Here are some points, one per row:
   0.064   1.246  -1.807   0.216   1.384   0.847   0.286  -0.610   0.377   1.037  -0.109  -1.676  -0.960  -0.761  -1.318   0.646   0.668   0.716   0.785  -1.087  -1.506   0.532   0.853   0.031
   1.464  -0.834  -0.524   0.432   0.325   0.078  -1.652  -0.475   0.616  -0.804   0.464   0.870   1.428   1.566   1.433  -1.256  -0.274   0.484   0.718  -0.846  -1.111   1.070  -0.669   0.555
  -0.602  -0.901  -1.583  -0.426   0.772  -0.699   1.913   0.165  -0.249  -0.727   0.408  -0.880   0.028   1.849   0.721   1.520   1.392   0.764  -1.549   0.677  -1.175   1.427  -0.075   0.342
   0.563   0.993  -0.437   0.664   0.239   0.041  -0.421   1.047   1.228   1.534   1.048   2.310   0.347  -0.320  -1.903  -0.410   0.165  -0.604   1.199   0.821   1.120   0.491   0.589   1.205
  -1.564   1.418   0.905  -0.157   0.832   1.135   0.399   0.999   0.074   0.099  -1.280  -0.586   1.746   0.396   0.575   0.289   1.617  -2.254   0.939  -0.604   0.518  -0.637  -0.266  -0.920
   0.263  -1.019   0.817  -0.061   0.698   0.583  -0.204   0.329  -0.700   1.152   1.429   0.148   0.116  -0.450   0.477   0.086  -0.010  -0.620  -0.006   0.347  -0.598  -0.468   0.482  -1.259
  -0.965  -0.653  -0.975  -0.544  -1.709   0.166   1.046  -0.436  -1.338   0.896  -0.211  -1.140  -1.008  -1.215   1.390  -1.129  -1.176  -2.048  -0.688   0.856   0.697   0.718   1.311   1.010
  -0.374  -2.656   0.183  -0.632  -0.327  -0.996   0.027   1.268   0.398  -0.316  -1.655   1.322   0.885  -0.503   0.172   1.519  -0.192   0.837   0.299  -0.471  -0.075  -0.958   2.190  -0.447
   0.209   0.630  -0.867   0.200   0.488   0.384   0.323   0.383  -1.654  -2.432   0.150   1.314  -1.483   0.603  -0.674  -0.707   0.394  -0.517   0.949   1.044   0.715   0.682   0.220  -0.484
  -0.412  -0.894   0.552  -0.290   0.387  -0.250   0.050  -1.825  -2.074  -0.685  -2.646   0.579  -0.734  -0.622  -0.458  -1.867   0.213   0.681   1.157  -0.156   0.151  -1.522   0.542  -0.420
  -0.721   0.725  -0.332  -1.559   0.261  -1.041   1.297  -0.964  -1.127   2.100   1.454   0.482   2.303   0.564  -0.016  -0.896   1.123   1.328   0.240  -0.060   0.717   0.033   0.836   0.411
   1.081  -1.187  -0.296   1.599   0.930   0.401   0.694  -1.386  -0.199  -1.330   0.734  -0.814   0.365  -1.759  -0.598  -0.835   0.934   0.891   0.329  -0.424   1.482   1.013  -0.973  -1.333
   0.252   0.172   0.323  -0.119  -0.950  -0.983  -1.525   0.398  -0.190   1.716  -2.228  -0.239  -1.898  -0.139  -0.288  -1.018   1.395   1.206  -1.047   2.170  -0.721   1.742  -0.202  -0.033
   0.187  -0.136   0.274   0.023   0.531  -1.736  -1.753   0.216   0.654  -0.555   1.790  -0.523  -1.518  -1.347   1.147  -0.407   0.745  -0.076   0.006  -1.271   0.986   0.491   1.774   0.970
   0.255   0.187   1.072  -0.690  -1.845   0.174   0.567  -0.099  -1.016   0.144   2.105  -0.237  -1.906   1.642   0.921   1.054   0.133   0.350   1.759  -0.174   0.444  -1.130  -0.330   0.117
  -0.462   0.307  -1.206  -0.150  -1.249   0.133   0.349   1.309  -1.613  -0.037   0.053   0.458  -0.654  -0.174  -0.794   0.718   0.696   0.399  -0.894  -2.446  -0.133   0.094  -1.141  -1.291
   2.230  -1.186  -1.594  -1.390  -0.536   0.200  -0.475   0.221   0.251   0.648  -0.180  -1.440   1.383   0.346  -0.098   1.128   0.114  -0.209   0.746   1.127  -0.069  -2.045  -0.993  -0.206
  -2.101  -0.116  -0.029  -0.916   1.765   0.542  -1.251   1.044  -0.701   0.089   1.036  -0.671  -0.386  -0.389   0.998  -0.028  -1.630   1.304   1.455   0.385  -1.806  -0.266  -0.155  -0.919
   0.624   0.469  -1.200  -1.028  -0.052  -1.281  -0.021   1.477   1.113   0.126  -0.428   1.153   0.017  -0.089   0.340   0.099   0.830  -1.148   0.920   0.292   0.524   0.708  -0.502  -2.141
  -0.260   0.570   1.091   1.535   0.879  -0.205   1.911   1.583   0.829   0.588   0.024   1.365  -0.199  -0.368   1.261  -0.190  -2.177   1.247  -0.449   0.709   0.731   0.958  -0.098  -0.801
  -1.335  -1.738   0.854   0.114  -0.142   0.705  -0.234   0.547   0.570   0.327  -0.216  -0.156  -0.255   2.539  -0.406  -0.534   1.017   0.988  -0.004  -0.356   1.479   0.072  -2.347   1.447
  -2.091   0.223  -1.254   1.322  -1.134  -0.212  -0.224  -0.604   1.596  -0.510   0.226  -0.640   1.272   2.022  -0.992  -0.127  -0.376   1.205   0.361   1.198   0.248  -1.332   1.368  -0.993
   1.222   0.692   1.426  -1.420   0.081   0.020   1.970  -0.921   1.399   1.056   0.041  -0.424  -0.193  -1.239  -0.109  -0.016  -0.559   1.136  -0.809  -0.931   0.328  -0.281  -0.734  -0.152
   1.138   2.232   0.057   0.700  -0.600   1.434  -0.035  -1.130   0.354  -0.308   0.290   1.604   0.150  -0.075   1.732   0.259   0.395   0.652  -1.683   1.419  -0.811  -1.457  -0.345  -0.975
  -0.768   0.849  -0.957   0.964  -0.656  -1.593  -1.677  -1.351  -0.594  -0.040  -0.541  -0.474  -0.456  -1.944  -0.728   0.836  -1.088   0.503   0.437   0.368   0.652  -0.653  -2.061   0.514
   0.268   1.330   1.419  -0.162   0.394   0.190  -0.312   0.839   1.783  -1.163  -0.560  -0.928  -1.375  -0.405   0.178  -0.072   1.565   0.538  -0.286  -1.058   0.145  -1.572   0.825   0.549
  -0.104  -0.499  -1.223  -0.297  -1.806   1.534  -0.396   0.611   0.236  -0.409  -0.528  -0.303   1.826  -0.272   2.561  -0.576   0.010   1.159   0.157  -0.773   0.895   0.161   0.190   0.610
   0.362  -0.288   1.371   2.094  -0.364   1.643  -0.263   1.891  -1.601   0.011   0.626  -0.572   0.943  -1.812  -0.834   0.496   1.227  -0.102  -0.574   1.638  -0.736   0.006   0.174   1.592
  -0.025   0.791   0.269   0.429  -0.873  -0.280  -0.811   0.247  -0.906   0.356   0.274   1.263   1.109   0.416  -0.855  -1.161  -0.531  -0.602  -1.756  -2.618  -2.348  -0.451   0.024   0.078
   0.974  -1.092   0.777   0.332   2.270   0.224  -0.550   0.637  -0.200   1.464   0.460  -0.508  -0.230   0.939  -0.481  -0.570  -1.388  -0.988  -1.613  -0.339   0.195  -1.254  -1.130  -1.409
   0.187  -0.142   0.849   2.595  -1.061  -0.672   0.233  -1.129   0.528   1.639  -0.451  -0.354  -0.104   0.821   1.186   1.457  -0.358  -1.249   1.776  -1.204  -1.099   0.938  -0.183  -0.887
   1.077  -0.232   0.564   0.895   0.128  -0.391  -0.568  -1.745  -0.211  -0.156  -0.366  -1.135  -0.394   1.171  -0.869   0.341  -0.054  -1.118  -1.568   0.532   1.437   0.187   2.371  -0.235
  -0.717  -0.184  -1.600   0.659   1.682   0.080   1.289  -0.590   1.236  -0.156  -0.324   0.669  -1.109  -0.384   0.896  -1.238   0.141  -1.972  -0.500  -0.047  -0.517  -1.422  -1.268   2.043
  -0.797  -1.033  -0.069  -0.419  -1.406  -0.377   1.167   0.387   1.673  -0.715   1.284   0.746  -0.839  -0.850  -1.902  -0.074  -1.036  -0.756  -0.957  -0.210  -1.383  -1.082  -0.784  -0.527
   0.347  -0.951   1.145  -1.529  -0.502   2.506   0.512  -1.242   1.141  -0.208  -0.592   0.602  -0.493  -0.533  -1.351  -0.388  -0.075  -0.666   1.222   0.207  -0.809   1.920   0.487   0.090
  -0.430   1.158   1.507  -1.376  -0.658  -1.440  -0.747  -0.019   0.162  -2.214   0.317  -2.078   1.183  -0.296  -0.577  -1.698  -0.766  -0.984  -0.339   1.209  -0.347   1.153  -0.334  -0.320
   2.005   1.150   0.677   0.400   0.599  -1.786   1.367   0.632  -1.194  -1.138  -1.364  -0.556   0.360   0.657  -0.761   0.366  -1.530   0.043   1.061   0.107  -0.313   0.188   0.320   2.497
  -1.335  -0.407   0.726  -1.067   0.756  -0.900  -1.018  -1.694  -0.221  -0.667   0.255   1.760   1.213  -0.042   0.877   3.240   0.823  -0.482  -0.400   0.618  -0.094   0.808  -0.687   0.860
   0.292   1.008  -0.904  -0.944   0.470   1.823  -1.265  -0.009  -0.424  -0.412  -0.787  -0.311  -0.480   0.457  -0.853   1.143  -2.375  -0.038  -1.392  -0.649   2.185   1.140   0.719   0.828
There is one direction along which these points spread out most. Take the direction at right angles to it along which they spread out most. Go by this last direction. Where along it does each point below lie, from 0 to 99? The average is 50, and the first point in the table lies past the average. One standard deviation of the points above along it is 16.
   2.230  -1.186  -1.594  -1.390  -0.536   0.200  -0.475   0.221   0.251   0.648  -0.180  -1.440   1.383   0.346  -0.098   1.128   0.114  -0.209   0.746   1.127  -0.069  -2.045  -0.993  -0.206 38
   0.563   0.993  -0.437   0.664   0.239   0.041  -0.421   1.047   1.228   1.534   1.048   2.310   0.347  -0.320  -1.903  -0.410   0.165  -0.604   1.199   0.821   1.120   0.491   0.589   1.205 63
   0.268   1.330   1.419  -0.162   0.394   0.190  -0.312   0.839   1.783  -1.163  -0.560  -0.928  -1.375  -0.405   0.178  -0.072   1.565   0.538  -0.286  -1.058   0.145  -1.572   0.825   0.549 62
  -0.768   0.849  -0.957   0.964  -0.656  -1.593  -1.677  -1.351  -0.594  -0.040  -0.541  -0.474  -0.456  -1.944  -0.728   0.836  -1.088   0.503   0.437   0.368   0.652  -0.653  -2.061   0.514 46
  -1.564   1.418   0.905  -0.157   0.832   1.135   0.399   0.999   0.074   0.099  -1.280  -0.586   1.746   0.396   0.575   0.289   1.617  -2.254   0.939  -0.604   0.518  -0.637  -0.266  -0.920 51
   0.255   0.187   1.072  -0.690  -1.845   0.174   0.567  -0.099  -1.016   0.144   2.105  -0.237  -1.906   1.642   0.921   1.054   0.133   0.350   1.759  -0.174   0.444  -1.130  -0.330   0.117 44
  -0.602  -0.901  -1.583  -0.426   0.772  -0.699   1.913   0.165  -0.249  -0.727   0.408  -0.880   0.028   1.849   0.721   1.520   1.392   0.764  -1.549   0.677  -1.175   1.427  -0.075   0.342 27
  -0.430   1.158   1.507  -1.376  -0.658  -1.440  -0.747  -0.019   0.162  -2.214   0.317  -2.078   1.183  -0.296  -0.577  -1.698  -0.766  -0.984  -0.339   1.209  -0.347   1.153  -0.334  -0.320 38
  -2.101  -0.116  -0.029  -0.916   1.765   0.542  -1.251   1.044  -0.701   0.089   1.036  -0.671  -0.386  -0.389   0.998  -0.028  -1.630   1.304   1.455   0.385  -1.806  -0.266  -0.155  -0.919 54
   0.187  -0.136   0.274   0.023   0.531  -1.736  -1.753   0.216   0.654  -0.555   1.790  -0.523  -1.518  -1.347   1.147  -0.407   0.745  -0.076   0.006  -1.271   0.986   0.491   1.774   0.970 46
  -0.717  -0.184  -1.600   0.659   1.682   0.080   1.289  -0.590   1.236  -0.156  -0.324   0.669  -1.109  -0.384   0.896  -1.238   0.141  -1.972  -0.500  -0.047  -0.517  -1.422  -1.268   2.043 72
